One turn sends every row of this set to another row. A few are shown first. Where does it send the rows asked after them?
q825: -5 9 9 7 -14 4 -5 2 -13 6 7 -1 12 29 2 14 5 -28 2 26 -15 4 -14 33 23 32 -4 -13 -9 -2 -3 -6 -5 -3 -2 15 5 23 4 7 -7 -16
q234: -7 -5 8 -17 -19 14 -2 0 1 3 -7 28 -5 -11 -17 0 -6 0 -4 15 2 -5 -22 14 10 -4 -18 -13 2 -2 7 -4 -5 -10 23 28 -10 21 15 17 -9 -14
q776: -20 31 10 -10 -5 7 -7 21 0 2 -9 6 27 -12 3 33 7 4 -15 21 -2 -24 -13 24 5 -4 5 -6 9 -10 13 -2 -8 1 13 7 10 13 -22 7 1 3
q190: -30 15 5 -20 1 12 -11 -7 -6 -14 3 1 11 -11 9 13 -3 -5 2 23 4 -9 -13 5 6 2 -23 -34 7 3 17 10 11 -1 25 13 -4 20 -10 24 7 8
q574: 17 -5 3 0 -5 21 4 13 11 -7 -9 -3 1 8 12 24 -11 -24 -15 -2 -24 -9 6 17 -17 5 -3 -18 2 10 7 -5 -14 -13 14 10 5 6 -27 1 10 -10
q194: -7 14 5 11 -14 -2 1 3 3 5 -18 -4 17 26 -1 6 1 -35 -12 14 -8 7 -19 32 16 23 -10 -16 -15 7 -10 -4 4 -11 16 17 -9 8 8 5 -3 -18
q853: 3 17 5 -20 -10 -6 10 4 -1 11 -10 17 1 4 11 26 -10 -13 21 -4 -22 -22 -18 30 26 -5 2 -21 -1 -13 18 -14 -9 0 20 4 4 11 -8 -1 -6 -18
q573: 15 3 -2 -12 0 20 1 11 7 -1 -12 -10 10 4 -6 21 -16 -13 4 -4 -14 3 5 8 -8 17 6 -6 10 8 5 1 0 -15 10 11 10 -2 -24 -8 3 7
q118: -25 24 15 -12 -7 19 1 -17 27 19 16 13 -3 3 16 11 -13 -27 3 20 -2 -7 4 19 18 8 -1 -11 7 12 9 -23 8 -5 4 3 5 23 -18 8 16 -2
q964: 5 6 10 -15 15 -8 0 -1 18 -12 -6 4 11 0 -7 2 3 -8 7 10 -9 7 13 12 -6 15 -15 -21 12 7 25 -36 -4 -20 2 17 3 16 -13 29 -3 -26
q557: -12 18 7 -2 -7 -6 0 -14 31 18 0 0 1 -8 16 16 5 -19 -11 22 2 7 5 24 23 -1 -6 -16 6 14 16 -25 9 1 14 11 0 14 -23 -2 24 -2
q773: -6 23 1 8 -7 14 4 -20 22 10 19 7 8 1 17 14 -11 -29 -18 18 3 1 1 26 12 16 -6 2 17 5 20 -24 11 -5 16 11 -7 24 -8 8 14 -11
q164: 10 3 -3 -9 -11 8 6 6 2 -20 -16 -9 17 7 10 14 -16 -20 -8 1 -17 0 11 4 -10 24 -2 -6 20 -4 9 5 -3 -12 4 12 4 -1 -19 0 16 -16
q714: -5 16 -3 -19 -13 4 8 12 -3 2 -13 8 4 1 9 23 -1 -9 22 3 -13 -27 -19 36 14 -6 -6 -23 0 -15 12 -12 -18 -3 16 16 2 6 1 -2 -13 -27
q568: 10 -3 10 -18 -22 9 -6 5 -6 -5 -6 23 -14 -10 -23 6 -13 -14 -3 13 -5 -3 -11 12 22 -7 -17 -8 -5 4 5 -8 -2 -9 22 25 -5 15 12 15 -3 -4
q380: -24 8 10 -14 -2 2 -9 -7 -11 -20 7 5 7 5 -1 15 -3 -14 -1 23 1 -8 -12 9 14 7 -24 -37 5 5 10 10 6 -6 30 -4 -5 24 -12 24 3 15
q181: -2 -2 29 -12 14 -11 -5 0 21 -11 -10 12 25 -3 -4 11 3 -13 5 20 -16 12 -2 7 10 17 -17 -26 -2 -2 8 -12 -10 -21 6 23 4 19 -16 34 18 -31
q594: -4 -8 15 -15 12 -4 -6 5 18 -15 -13 12 18 -1 -19 11 2 -8 13 15 1 8 0 3 16 18 -8 -26 12 7 3 -31 0 -12 -2 6 7 15 -3 22 6 -25
q223: -5 31 17 2 -25 -5 1 -1 2 7 -15 3 4 30 6 11 9 -22 -4 31 -6 13 1 34 11 29 1 -12 4 -4 -4 -11 -2 -5 -1 19 -8 18 -1 17 -3 -23
q352: -21 33 17 -13 4 -1 -11 26 3 -4 -10 10 26 -6 -5 30 -4 -5 -13 16 -6 -15 -18 18 18 -4 -4 1 8 -1 8 -10 -9 1 10 0 10 8 -29 14 2 1

q714 turns into -> q234
q773 turns into -> q164
q380 turns into -> q352
Now these:
q825 turns into -> q594
q194 turns into -> q181

One turn sends every row of this set to another row. A few are shown first. Where does it send the rows asked after them?
q469: 1 -11 3 10 10 -3 -2 17 5 17 7 -1
q958: -8 23 1 14 -2 -17 -12 -6 -7 -8 -8 7
q216: -7 17 8 20 11 -5 -21 13 9 -2 -15 -2
q549: 1 5 12 6 -7 -22 -20 -11 -22 -11 6 -11
q246: 5 15 0 7 -4 13 0 7 -9 -22 18 3
q751: 2 -12 2 17 7 -2 9 14 0 14 11 -9
q23: 14 -4 0 -8 8 5 -13 13 -4 -2 20 2
q813: 11 14 6 15 7 5 9 -5 8 -13 -19 -22
q84: -10 24 -11 17 -3 -7 -6 6 4 -5 -9 3
q866: 6 -12 10 15 -18 4 -4 2 -8 -5 -14 -23
q195: -5 -5 13 13 -8 15 -2 2 6 -8 -14 -24
q474: 10 8 1 4 8 -1 17 -10 -1 -17 -19 -13
q933: -2 5 7 -2 4 -34 -13 2 -11 -8 3 -3
q36: -2 0 1 7 -4 -22 -13 -12 -15 -16 17 -2
q622: 4 18 -6 12 4 2 6 6 -1 -16 -20 -24
q531: -1 -5 23 -9 -15 5 -13 -6 3 -1 -3 -9
q215: 9 14 -1 10 7 12 12 -3 1 -21 -16 -15
q638: 9 10 5 13 -10 5 13 -7 -10 -11 -20 -16
q47: -5 -8 13 10 -8 14 -20 5 -1 5 -12 -21
q928: -17 14 -5 7 8 -23 -3 3 -3 -3 -9 2
q160: 4 7 9 13 -2 -24 -13 -4 -23 -17 7 1
q418: 19 1 -5 -1 18 7 -7 -1 -6 -8 21 -6
q5: 6 -18 6 3 11 6 -3 9 -2 19 0 -4
q254: 7 -11 4 14 20 9 0 12 3 4 14 -11
q752: 6 0 -4 -12 3 8 -13 -4 -5 -18 16 3
q440: 6 3 9 8 6 -27 -18 -4 -22 -9 6 -15
q467: 2 -13 12 -2 10 1 3 12 -1 15 14 -5

q467 turns into -> q813
q23 turns into -> q195
Now these:
q469 turns into -> q215
q531 turns into -> q216
q474 turns into -> q440
q36 turns into -> q5
q933 turns into -> q254
q84 turns into -> q752
q866 turns into -> q928

